In the rows, zero is written as 128.
Where one turn sends some rows of the set: a few examples, then the rows asked:
zomi: [131 114 125 130 128 122 162 126 134 128 161  97 131 160 120 103 109 147
 126 123 117 109  90 122 161 115 108 118 159 157 134 167 112 118 115 134
 134]
Zuva: [123 140 140 158 143 121 128 139 124 124 147 125 123 115 113 135 117 138
 118 178 130 157 136 115 129 100 113 130 159 126 130 115 142 119 141  88
 130]
puni: [130 145 132 130 155 111 118 124 135 147 135 166 121 116 102 128 124 139
 141 133 123 122 145  92 184 132 133 111 130 104  94 122 100 134 120 123
 110]
Zurum: [131 120 113 140 154 122 164 147 132 132 153 150 119 137 119 132 130 121
 140 131  76 112 101 164 109 130 153 150 146 109 144 135 117 109 142 130
 152]
bifi: [150 113 127 136 111 111 104 161 152 128 127 127 126 146 111 136 117 141
 101 154 136 114 135 165 163 166 129 116 105 144 154  93 124 115 117 115
 102]
ruro: [149 125  95 150 162 113 117 142 110 124 125 143 134 126 107 171 110 130
  96  91 141 121 131 159 171 141 116 129 131 135 163 151 154 100 121 139
 124]
pasa: [130 109 132 133 140 128 152 128 132 127 169 100 126 157 120 119 109 153
 124 123 124 123  75 129 166 130 116 122 166 154 138 169 107 121 114 135
 134]
Vesik: [148 150 165 134 119 135 130 155 131 139 145 132 119 150 128 163 136 127
 128 114  73 147 114 155 153 115  92 121 124 148 149 162 115 127 141 118
 122]
pofoz: [ 84 151 145 136 130 134 103 108 119 146 129 158 123  97 138 138 126 131
 138 124 167 150 146 164 139 153 128 154 136 110 134 154 127 134 153 120
 138]
rugo: [118 118 129 130 104 131 127 120 123 136 110 122 123 138 120 116 142 106
  79 118 132 124 163 151  89 156 124 123  88 104 109 123 136 139 137 137
 131]
Dapum: [140 123 131 134 134 104 125 109 121 133 162 142 126 103 141 108 108 139
 144 136 123 150 130 105 151 131 111 130 151 110 151 131 159 109 162 105
 103]
karul: [ 96 143 135  91 139 147 144 115 107 142 109 107 109 156 113 139 131 127
 105 104 153 161 150 125 125 145 125  97  90 111 114 147 126 136 110 144
 111]
seg: [116 101 105  99 143 123 115  82 120 137 116 152 102 139 130 139 120 119
  95 109 156 137 116 134 136 156 123 129 107 118  90 125 130 148 115 159
 129]
Mamif: [134 126 108 135 135 100 119 150 117 135 116 100 125 142 107 154 118 147
 113 120 140 133 124 180 138 137 142 125 133 148 189 110 126 110 103 122
 103]
rame: [135 110 159  86 157 131 135 135 150 124 141 136  78 130 101 161 106 142
 105 124 149 151 110 172 112 131 114 119 140 113 131 137 111 116 143 144
 107]
Zop: [126 150 113 112  94 123 140 132 113 133 130 153 142 150 123 133 138 121
 123 120  68 123 116 128 175 112 102 136 106 146 136 142 108 121 118 114
 135]
lav: [125 113 101 135 110 115 160 128 133 124 162 117 146 158 106  91 101 128
 111 135 103  93 123 127 138 124 102 112 136 149 122 156 108 114 122 141
 150]
pazup: [108 103  88  96 127 107 124  95 122 143 117 137 113 133 120 119 148 116
  97 118 153 131 122 120 141 149 129 129 110 114  89 121 132 139 111 149
 145]
Zule: [112 113 146 116 108 134 124 123 136 124 112 119 121 133 121 126 131 104
  71 123 141 134 153 148  98 163 127 133  89 101 109 128 133 148 141 138
 129]
belan: [144 151 150 127 115 132 135 152 125 140 138 136 133 149 130 150 137 112
 126 117  59 140 124 148 159 106  95 126 118 145 148 158 121 126 139 114
 134]
lurup: [162 121 116 150 156  99 139 157 162 117 128 126 139 132 121 136 129 133
 123 133 160 135 126 164 153 142 116 138 102 163 162 126 147 122 126 152
 118]
menug: [101 141 127  82 144 152 134 119 108 138 107 114 106 162 104 139 126 130
  97 107 160 158 146 134 123 143 116 109  97 111 119 147 120 134 110 141
 100]
lerol: [127 110 171 131 153 152 116 107 124 136 126 139  95 137 136 178  90 133
 105 111 126 164  95 167 135 142 118 125 122 139 133 139 118 143 135 139
 111]
pifa: [118 116 146 112 117 142 118 114 143 123 123 122 124 146 124 129 126 113
  74 127 148 134 151 157 102 161 126 143  83 101 118 127 134 152 135 137
 122]
zozil: [153 130 132 124 107 131 140 114  97 155 123 145 124 110  95 125 126 123
 165 118 147 118 153 117 160 157 142 151 120 113 148 164 100 102 129 133
 102]
neka: [131 119 137 132 136 135 118 131  67 126 139 126 128 115 129 116 111 117
 156 150 136 162 117 137 133 108 123 120 147 138 138 147 153  97 143  99
 130]
zatam: [109  96 103  94 130 122 118  91 124 145 115 144  99 137 130 136 129 123
  97 111 155 140 117 121 142 155 132 127 108 111  91 122 133 145 120 156
 142]
pobab: [110 144 104 140 136 132 177 136 119 141 127 142 126 161 108 119 122 117
 155 129  78 111 122 141 111 127 135 149 121 115 151 125 112 108 139 141
 146]
bip: [121 126 164 115 130 129 116 123 127 143 146 157 113 106 109 113 138 127
 119 144 179 149 157 137 159 145 105 102 125 122 150 149 112 155 120  99
 132]
ziguk: [129 110 116 139 133 118 161 129 133 128 160 102 137 158 115 108 109 150
 120 120 116 113  87 122 156 120 110 117 164 154 131 170 105 118 115 130
 134]
kos: [ 88 127 147 135 155 124  89 122 117 141 129 136 101 130 120 115 108 145
 143 132 182 112 129 146 124 145 117  88 143 119 124 123 119 132 142 113
 138]
per: [126 101 172  92 153 143 122 119 147 112 163 117 122 140 122 155 100 137
  93 124 155 148  92 155 157 149 127 145 116 111 144 158 129 132 132 130
 123]
Susod: [161 121 117 145 145 109 156 112 126 131 118 163 117 123 111 160 130 121
 148 122 161 130 127 148 173 158 126 155 106 139 150 141 144 105 106 155
 121]
vol: [143 134 126 153 139 115 105 136 145 137 135 151 129 127 100 129 116 131
 126 153 121 104 150 110 179 152 131  99 123 119 101 104  90 129 128 119
 110]
sazuz: [108 138 124 159 116 127  88 137 121 140 128  95 142 138  92 142 104 102
 158 156 146 118 140 151 130 126 142 141 115 132 107 155 105 107 132 135
 141]
fani: [130 133 154 129 110 144 131 128  91 158 124 122 134 119  98 101 111 122
 160 111 137 128 157 126 134 146 146 145 126  96 148 172 108 111 138 126
 102]
tofo: [ 93 150 118 108 138 147 141 116 105 151 106 109 126 162 117 125 142 128
 106 102 145 157 152 113 137 148 122 106  87 113 117 144 131 135 113 142
 113]
lodos: [136 115 127 130 155 122 150 150 138 126 163 149 106 129 114 140 128 122
 134 131  84 114  95 171 115 140 146 150 159 106 148 135 116 109 147 134
 146]
ginu: [123 117 140 156 107 122  82 135 129 145 135 115 136 128 106 122 106 110
 143 165 143 120 138 151 128 112 140 136 123 134  82 137 110 130 131 128
 155]
zigel: [125 120 111 133 153 124 164 145 130 133 149 146 111 133 119 126 124 124
 134 134  74 107 104 160 114 130 152 151 157 110 144 127 118 107 142 136
 148]
lonil: [150 146 145 125 109 128 132 156 128 144 140 137 134 156 129 149 142 125
 129 113  66 141 116 146 157 107  96 124 116 144 150 160 116 124 141 109
 129]
zor: [103 143 108 149 149 111 110 145 111 132 118  99 135 147  83 168  88 116
 115 116 147 127 141 162 139 151 114 125 138 136 148 159 130  84 114 143
 110]

rugo goes to pazup
ginu goes to puni
zatam goes to karul
And these:
bifi goes to Susod
pifa goes to seg
rame goes to per
bip goes to pofoz
Zurum goes to ziguk
Zop goes to pobab
sazuz goes to vol
pasa goes to Vesik
zomi goes to belan
lurup goes to ruro
Zuva goes to Dapum

Where one turn sends some rows of the set: a few examples, then the rows asked:
Pim: [146 133 127  92 156 115 110  85 122 167 109  97 128 113 144]
Tuv: [151 140 128  81 141 104  94 101 113 166 119 111 130 102 127]
Gad: [146 171 103 132 125 121 133  97 106 119 115 112 156 137 137]
mipe: [146 161 108 115 120 114 122 102 111 139 108 140 153 160 111]
Zukig: [157 184 109 129 118 136 113  97 120 120 114  99 139 116 142]
rafub: [107 112 132 104 129 169 117 157 113 149  86 124 108  99 129]
Vufa: [142 155 107 119 128 120 131  94 116 140 103 133 151 165 120]
Munu: [148 151  94 113 121 122 121  96 114 139 107 138 152 157 120]
ribot: [155 189 120 130 118 132 116 101 119 119 116  99 140 118 136]
daza: [ 89 125 138 131 143 153 120 145 113 144  93 127  88 107 126]
Tabo: [ 95 121 155 119 140 159 108 151 102 145  89 127 114 103 114]
kofis: [ 98 107 135 121 146 172 113 136 109 148  84 118 112 104 130]
neliz: [152 169  93 124 119 122 124 101 103 119 120 117 158 130 132]
fil: [103 109 127 110 131 167  95 150 103 148  93 130 114  93 117]
dibuf: [106 117 144 106 128 162 117 162 112 150  87 126 110 100 122]
nofo: [ 96 115 113 123 136 159 112 143 113 148  96 129  88  98 131]
Niv: [147 177 108 129 120 114 126 105 102 117 118 118 158 134 126]
Subag: [ 96 126 129 120 130 149 105 154 107 146 100 135  89  97 117]
Rop: [103 114 143 110 134 167 124 158 114 149  82 120 108 104 129]
zegu: [142 148 155  94 152 100 109  99 114 165 110 104 129 117 128]
ter: [157 189 114 126 114 132 111 102 118 120 117 103 140 114 135]

Tuv goes to zegu
ter goes to ribot
nofo goes to Subag
And these:
kofis goes to fil
Rop goes to rafub
Vufa goes to Munu
Niv goes to Gad

Where one turn sends some rows of the set: a few examples, then the rows asked:
zofo: [149 144 162 114 150 126 142 139 101 162 151 125 113]
denu: [148 143 162 115 154 124 143 138  97 159 149 123 117]
Paf: [105 104 147 113 141 105 140  99 133 129  97 107  99]
rasin: [ 97  86 139 148  96 113 143 108 131 106 120 124 120]
sul: [ 97 101 147 117 143 100 142 106 131 141 100 105 100]
sose: [153 145 167 111 144 135 147 149  93 135 155 130 117]
Sepas: [153 144 167 111 139 135 146 150  98 141 159 133 112]
Gegi: [102 102 148 113 128 105 140 105 146 151 110 113  88]
vobe: [ 98  86 138 148  93 114 142 109 134 109 122 126 116]
med: [ 95 100 148 117 137 100 142 109 138 151 107 108  95]
kave: [145 141 166 117 148 127 149 156  89 144 157 127 120]
sab: [ 95  85 139 148  92 112 142 111 134 115 124 126 116]
Raf: [ 92  90 160 146 101 129 148 159 108  95 142 125 118]
Lefi: [111 106 148 109 134 110 138  96 140 129 100 112  93]
vaput: [154 146 163 111 153 128 141 133  98 151 145 124 116]
vukon: [ 96  91 161 143  89 133 146 158 119 101 149 129 110]
Rufuz: [ 92  85 138 151  98 109 144 113 130 113 121 123 121]
kuno: [156 145 163 110 149 130 140 134 102 154 149 126 113]
rekad: [149 142 166 114 137 132 146 154  98 149 162 133 112]
runi: [153 145 163 112 148 128 141 136 104 160 150 127 112]
bim: [145 141 166 116 143 129 149 157  94 151 162 129 116]
Tib: [ 98  92 160 143 101 132 147 154 109  86 140 125 118]
Pir: [151 144 163 113 155 125 142 137  95 154 145 122 118]
zeza: [102  93 161 140  89 137 145 153 119  92 146 130 110]
Kes: [102  94 160 141  94 137 145 152 115  85 142 128 114]
rato: [ 92  84 138 150  95 110 144 113 132 116 124 124 119]
guven: [ 91  90 161 146  96 128 148 160 114 102 147 126 114]
Ripak: [ 94  85 138 149  98 111 144 111 129 107 120 123 121]
Kug: [110 105 148 109 126 111 137  99 146 140 106 114  88]
zotuv: [149 143 166 115 148 131 148 152  88 138 154 128 120]

med goes to sul
kuno goes to runi
And these:
Sepas goes to rekad
Rufuz goes to Ripak
guven goes to Raf

Where one turn sends some rows of the set: a few examples, then the rows asked:
pozi: [146 139 153 140 135 124 127 158 144 136 111 148 166 135 132 106]
Donez: [ 83 133 129 107 129 104 143 148 152 121 127 135  93 142 133 153]
miluf: [118 121 108  99 103 128 125  94 177 143 112 142 162 136 135 122]
bozaz: [123 125 120 111 114 142 149 145 181 116 113 157 119 136 158 134]
ratu: [ 81 134 122 116 132 116 142 155  91 109 123 136 133 118 139  93]
muda: [102  90 129 116 116 102 125 105  91 153 135 147 117 123 130 109]
Pasi: [ 76 118 103 106 115 118 141 130 125 111 144 120 102 132 156 106]
fasaz: [ 92  71 138  78 111 124 135 112 122 127  97 125 124 123 140 122]
rafup: [ 73 106 140  91 144 119 119 118 152 144  89 113 106 132 127 131]
nul: [113 121 110 114  94 134 127  94 177 132 108 145 157 130 129 127]
losal: [119 135 128 114 103 137 130 124 196 125 114 150 145 145 132 129]
Poza: [124 129 163 119 127 124 119 141 123 138 109 147 192 129 139 109]
Bado: [125 130  97 107 115 124 144 147 124 112 122 150 147 120 151  74]
dapi: [111  89 145 107 103 138 135 142  93 146 108 142 164 119 139 105]
Fipo: [118 131 109 104  94 135 136  96 178 140 107 146 150 137 127 116]
tonat: [114 122 148 124 156 110 132 108 110 162 154 120 127 120 126 110]
Suvu: [118 129 153 131 146 109 142 106 107 148 152 121 118 124 120 108]
Dato: [115 138 151 144 166 110 139 130 122 138 134 121 115 115 112 120]
mizol: [139 145 122 129 134 111 147 168 137 127 103 169 145 139 131 117]
malu: [113 100 111  86  81 116 123 109 132 146 115 164 146 118 127 108]
gofo: [ 87 117 115  88 108 126 137 138 145  95 110 157 127 148 159  94]
gotuf: [119 121 158 126 153 116 135 112 113 154 153 130 116 112 121 104]
lam: [132 123 164 122 116 116 118 150 125 134 114 142 187 138 136 110]
gine: [ 77 113 153  88 136 116 116 117 153 134  93 112 101 130 140 129]
Zabez: [129 133 161 130 116 122 116 150 122 136  99 141 182 130 144 107]
rol: [ 69 106 149  89 147 121 117 106 152 137  96 119 115 131 137 133]
vidam: [118 138 131 140 149 116 157 153 118 119 130 125 116 102 135 138]
vaveb: [ 81 126 139 108 137 114 125 125 171 126 110 107 101 131 126 147]

miluf goes to rol
Fipo goes to gine
Dato goes to pozi
And these:
malu goes to fasaz
lam goes to nul
gofo goes to Pasi
bozaz goes to Donez

Where one turn sends some rows of the set: a few examples, then the rows asked:
Davaf: [139 119  75 125 138 107 127 115 152 149 154 124 109 155 121 173 158 130
 158 104  91  98 138]
til: [114 123 109 116 147  80 148  90 135 137 143 133 142 168 112 165 160 131
 146 105 179  92 118]
Piti: [129 131 111 117 116 148 157  95 129 124  93 150 161 153 118 114 159 134
 159 113  86 122 124]
Darif: [131 134 104 107 128 122 129 115 145 124  97 153 191 155 126 149 156 142
 152 135 161 149 124]
Sulo: [131 127  92 119 139 112 130 116 144 125 101 153 200 147 133 148 153 134
 153 140 156 142 110]
Pomeb: [122 130 115 103 130  92 136  97 143 132 142 132 140 173 106 171 164 132
 146 107 185  95 129]
bilu: [120 131 109 111 138 118 144 103 136 130  91 156 184 158 124 139 153 151
 151 127 159 150 123]
viref: [137 127 152 121 123 130 134 106 150 137 142 157 127 137 133 155 154 120
 152 121  62 118 129]
Non: [134 125 150 127 127 125 139 103 147 139 143 157 127 133 135 153 153 118
 150 121  59 115 126]
bulob: [147 125 128 117 139 119 138 127 137 123 172 163 113 141 137  87 153 126
 158 135 174 114 114]
vike: [150 125 125 116 138 120 136 131 140 121 174 163 115 139 137  90 154 124
 159 137 174 112 113]
geb: [131 123  94 132 130 135 159  97 130 124 101 148 173 142 126 115 155 121
 160 121  78 114 108]
tugif: [141 123  82 116 130 114 125 116 153 147 150 125 104 160 118 174 160 133
 157 103  96 101 146]
fene: [141 127 146 124 122 128 129 111 153 135 146 156 130 133 134 158 155 115
 152 125  61 115 127]
Dudip: [149 124 122 120 142 117 137 129 139 122 174 162 118 138 138  89 154 123
 158 138 171 111 111]
giva: [146 127  89 124 115 145 138 112 142 115 107 146 182 140 125 127 159 112
 162 130  82 112 113]
Dopoz: [131 128 103 106 130  89 127 106 149 127 150 130 152 165 111 178 164 120
 148 116 184  89 122]
Fef: [144 134 105 109 101 157 138 110 143 115  99 148 168 151 117 126 164 125
 160 122  90 120 128]
pazas: [131 113 145 132 142  92 139 111 142 139 159 112 140 133 137  76 155 125
 154 122 156 115 115]
Kol: [139 125 143 128 129 124 135 108 149 138 145 156 132 131 137 155 153 115
 152 124  58 113 123]
ved: [125 121  96 119 146  78 137 100 141 133 150 129 154 161 117 172 158 118
 146 115 177  86 111]
Gite: [146 123 125 120 145 116 139 127 137 122 173 163 115 139 138  86 153 125
 158 135 172 111 112]
Kinop: [133 122  88 119 133 113 133 108 148 152 147 126  98 164 116 167 160 140
 156  96  95 103 147]
tov: [145 114 133 131 134  93 121 127 154 131 168 108 151 126 141  86 157 111
 155 133 155 111 112]
zapar: [132 119  80 127 142 106 137 107 146 154 150 126 104 159 120 167 157 136
 156  99  91 100 139]
zita: [135 122 158 115 124 105 132 114 147 135 155 112 131 143 128  80 161 134
 153 116 164 121 131]
ripu: [120 124  98 123 150 108 146 105 133 133  97 154 193 149 132 139 150 143
 152 132 154 145 110]
Vosob: [149 125 147 113 115 109 113 130 159 127 163 108 144 137 132  91 163 119
 155 127 165 118 128]

Dopoz goes to ved
zita goes to Vosob
And these:
Non goes to viref
bilu goes to Darif
Piti goes to Fef
Kinop goes to tugif
Gite goes to bulob

